First come named turns, each shown by rows before and after it. For each pair of rows after them, which turns, in which order, take the first row to the second? The first pair is done for you.
turn V:
[-17 -28 -16 -15 -17   9  19  -9   8   0  -2  30 -16  -4] => [-32 -15   2   1  21   6  -1 -11  -9 -26  -9  12 -27  -6]
[  6  32   5  15 -28  16   9   3  21  -5  17 -19  -8  16] => [  5  36  20  12   8  10 -16   0 -10   2  26 -26  -5   4]
[  2  -8   4  20   8 -13  27   2  35  -1   8 -29  13 -10] => [ 11   0  12  23  28 -11   8  -1   7   1  13 -32  18 -20]
turn E:
[ 18  39   8  12  10  -3  14 -32  30  25  -6   9  18   5] => [ 16  33   6   9   3  -6  20 -30  34  26  -6  13  18   1]
[  3  30 -18 -13  13  47 -13  17 -22 -20  -6  21 -18   8] => [ 11  22 -21 -15   3  49  -7  21 -13 -15  -9  26 -17  13]
[ -8  -2  -7 -21 -34  -4  21  -6  30   3   2  -7  21  29] => [-21 -14 -13 -24 -28 -15  21 -11  26  10   4   3  19  15]
turn J:
[-25 -45 -17  -6   2  -5  30   6  34 -32   9  -7 -21  13] => [-33 -48 -13   0  27 -28  13 -12  12 -11   0   4 -22 -10]
[  1  -1  -3  -1 -29  16  -3   9   4 -10  -6  -2 -10   8] => [-12 -11  -6  -2 -25   6  -9   3  -1 -13  -6   9 -16  -1]
[  4 -44 -27 -17 -21  -6  13  -6 -10  10  22  17  -2  -8] => [  5 -39 -22 -14 -12 -13   1 -13 -22  25  19  19   1 -18]
Then:
(2 to 3 turns a pair)
[-18  -8  -9  10  17 -14 -12   1   9 -23  -5   4 -24 -14] => [-17  -6  -9   9  -2 -12   2   0  31 -14  -3   3 -25 -10]  J V V
[  6 -32 -16 -17 -42  43  19  19  30 -33  13 -22  15  44] => [-39 -75 -34 -29 -32  -7   4  -9  17  -3   6  15   0   0]  E J
[ 34  15  25  16   3   2  33 -12  16   9  21 -37  34   4] => [  8  -1  17  13 -13   5  41  -3  42 -26  19 -36  12   9]  V J
[ 14  10  -9   4   1  26  23  35  14 -21 -21  12  -1  19] => [ 24  -7 -21 -11 -11  25  26  32   3  -1 -10  24   9   9]  V V J
[-10 -44 -27   6 -23 -15  27   3  42  -4  18 -19  16 -11] => [-37 -40 -10  20  23 -34  -2  -7  22  -9   6 -19  -1 -21]  J V
[ 20  56  25 -10  26  46 -13  12 -51 -12   1 -14 -16  43] => [-34  10  -3 -26 -28  38  27  25  18 -44  -4   2 -49  52]  V V J
[ 29  26  13   5 -32  -2  12  -2  20  49 -22  -1  22  35] => [  6  26  23  16 -24  -1  12   9  41   8 -32 -14   0  45]  V E
[ 44 -14 -24 -11 -23   3  45   9  10   0  44 -28  38  -9] => [ 41   3  -5   9  34  -6   9   1 -37 -12  42 -38  37 -24]  V V
[ 37  29  -5  -1 -30  31  11  14  15  13   0 -15  27  17] => [ 26  42  19  15  20  31 -18  12 -12 -11  -3 -26  12   8]  V E V
[ 39  23  16  24  38  -6   4   5   4  21  27 -22  32 -12] => [ 18  -9  -9   6 -19  -6  37  14  61   5  25 -10  16   0]  V J
[  2   4  -8  14 -17  34   9  28   5   5 -12 -19  34  37] => [  9   3 -10   8  11  16  -9   7 -39  29   0  -3  43  12]  E V V
[  1 -40  -7   0   4 -32 -39 -26 -38  25  -3  26  23 -45] => [  1 -45 -26 -16 -69 -13   6 -10  33  15  -9  25  21 -11]  E V
